The rows of D fall into 3 groups, and each row is roughly a mix of its group's hidden directions; one row fits no group.
D, 94 rows:
359  136  -25  424  -317  -1  165  103  181  -68  -101
-185  -50  54  -262  380  265  31  -4  -342  135  232
201  -32  -130  -279  373  335  166  286  90  35  -86
364  292  59  373  -206  209  -17  99  194  -107  -87
-351  -34  45  190  -317  -298  -121  -241  -287  -5  80
72  297  -20  138  256  -167  11  -111  530  -72  -95
-309  -90  96  -10  124  184  183  -194  -519  -6  104
-127  1  15  122  305  -308  219  -272  402  -98  -33
8  -9  3  375  167  -202  253  -356  302  -90  -119
-61  253  408  -166  216  41  -287  -290  -145  -84  94
-8  -11  -362  -275  70  -59  89  437  258  170  61
184  176  9  377  -488  18  -184  92  50  -99  -119
-117  -42  113  -343  309  396  -162  104  -259  36  99
-44  -94  300  226  165  89  -40  -494  -145  -137  -202
-29  72  431  -136  -212  57  -82  -139  -291  -296  239
232  38  -80  112  -178  -223  -99  143  286  -230  -439
149  -195  -264  344  -180  -33  437  34  170  -76  -70
242  -127  -285  -81  158  123  219  340  183  -34  -335
-27  24  262  -449  169  123  177  -27  -96  -260  298
-349  85  37  -32  -317  -283  -275  -206  -277  6  81
3  5  54  289  -348  -305  -109  -256  254  -162  -212
59  -113  -244  -113  446  -194  307  -59  196  223  43
-180  31  373  -114  172  -66  -102  -385  -311  -20  197
207  -65  -115  317  -265  -339  -181  189  251  90  -166
9  297  -48  -68  36  -298  110  28  12  166  536
-244  7  292  -90  21  -213  -88  -273  -352  58  323
-133  53  -105  138  -303  -458  -345  36  195  12  -47
199  286  120  160  -84  222  -378  2  134  -134  -341
248  479  77  198  9  -116  78  -134  222  -71  292
-305  -265  -280  -306  -7  -324  -87  224  -15  101  67
-141  202  138  121  -489  -188  -158  -318  -82  -103  26
-111  -187  -103  -195  476  207  102  107  -277  189  117
-78  54  161  232  -430  -133  -189  -255  125  -278  -167
-119  -174  207  426  49  58  271  -298  -262  -67  61
196  105  -176  140  321  -187  269  -207  378  124  -46
125  116  120  376  -350  -171  -115  -206  244  -164  -186
114  264  259  -18  145  532  -55  -19  -211  -65  87
178  91  -26  7  530  52  118  -268  291  129  -46
27  56  90  494  -282  -248  83  -294  -86  -16  121
-95  -106  95  -368  360  304  -218  -26  -188  52  -202
-313  -38  296  37  202  -57  -194  -195  -328  16  312
262  382  -40  263  -372  -60  -39  135  32  11  254
39  4  -374  -231  -19  -36  88  472  244  151  64
-405  0  26  20  -238  -240  -172  -213  -366  55  146
47  164  13  320  -313  -272  -121  -201  325  -159  -152
-382  112  144  -298  162  -23  -248  -163  -281  58  219
-110  -101  155  -48  -407  208  -309  244  -258  -178  -43
-174  -271  -242  -109  249  -239  -174  327  28  245  149
147  76  -162  100  367  -215  281  -242  326  154  -10
137  258  -154  350  -279  -282  83  36  64  162  293
-113  56  55  -409  321  351  42  59  -297  11  86
-107  -269  -314  -212  157  39  87  312  260  62  -288
145  310  197  105  -419  69  51  -286  83  -231  -147
270  239  110  122  -309  234  248  -210  137  -200  -202
-43  -106  -29  87  93  -324  373  -458  156  -6  -63
-52  -130  210  248  -443  -265  69  -272  -121  -127  -109
161  106  -147  118  375  -212  220  -240  356  149  -21
323  -25  -96  0  233  222  227  28  -18  -128  -476
64  30  -67  -298  220  305  63  182  137  268  382
258  93  -1  264  210  -30  -269  180  444  88  -115
-371  41  72  -179  12  26  -87  -213  -489  90  189
-4  32  94  -351  235  225  -58  -28  -423  174  248
1  9  -176  97  195  -441  150  -283  349  120  -37
-279  -134  125  -344  112  141  -34  40  -460  58  182
-137  113  -69  -402  22  -225  -480  182  -4  39  0
93  363  149  -267  -248  340  78  -194  -90  -197  -112
-46  182  378  -401  74  101  -161  6  64  -350  76
-9  45  152  224  -141  -429  -387  -230  32  -98  -142
304  18  -48  -225  359  291  93  274  253  -14  -76
66  276  333  280  -79  47  -126  -444  38  -127  -61
-30  -12  413  155  -9  78  -109  -443  -253  -189  -60
-171  -158  181  -332  291  161  -98  -147  -402  97  52
-186  -387  -224  -193  101  -131  418  104  -14  59  155
-38  111  53  -423  358  291  -91  -27  -223  141  163
140  265  188  105  457  49  -11  -360  63  169  57
-61  -107  235  -342  44  342  -260  38  -330  -101  -135
-159  -287  -161  -112  214  -368  185  -294  223  39  -118
312  87  -131  89  -291  26  183  145  355  -153  -306
-172  -23  138  -316  371  231  54  -93  -338  102  191
90  5  71  -137  -261  314  -239  175  -468  74  46
-179  -54  140  242  -497  -234  -277  7  -117  -52  -71
97  180  -221  307  348  -127  68  -223  138  343  -8
-78  90  187  -425  231  98  -97  -29  -328  87  309
-311  114  -319  -156  -144  -186  197  -127  298  -278  35
117  305  252  337  -259  22  -260  -215  128  -152  -91
-340  121  -43  -352  -90  264  21  126  -272  -191  228
-82  -175  -246  29  -132  -438  439  -17  23  81  64
41  -176  -57  509  -251  -309  104  -86  172  -12  -105
371  93  144  270  17  -193  -180  -202  306  -89  -246
293  -75  -251  264  -143  -211  134  178  381  25  -168
-40  89  122  329  -495  -224  -22  -115  217  -138  71
-288  99  -17  -16  -463  -352  -268  -21  -29  -55  70
356  258  169  -68  -67  41  -178  54  475  -138  -42
-134  -54  200  279  -93  38  218  -221  -331  -323  -233

Here is one row of each group, with its name. Which group are the others in?
-37  -146  -270  78  -343  -189  103  72  365  -241  -224 : <9>
-117  -290  -182  87  205  -116  225  -45  383  -61  -340 : <70>
-50  0  190  390  -217  -299  -103  -284  -79  -211  -211 : <26>

43  11  -391  -146  -25  -87  114  439  327  126  23 : <70>
-135  56  115  -139  308  -172  -49  -65  -349  359  278 : <9>
-56  -162  38  491  -221  -34  364  -210  -84  -82  -34 : <26>
137  -11  -378  108  -127  -90  255  322  381  26  -26 : <70>
-238  -108  -99  246  251  -373  38  -286  79  283  -44 : <70>
365  140  -38  153  69  353  133  6  262  -232  -256 : <70>
143  267  -349  -35  252  61  318  170  285  59  129 : <9>
141  170  63  365  -277  -87  10  -249  309  -221  -189 : <9>
7  272  158  -391  171  57  -390  -184  -122  103  131 : <26>
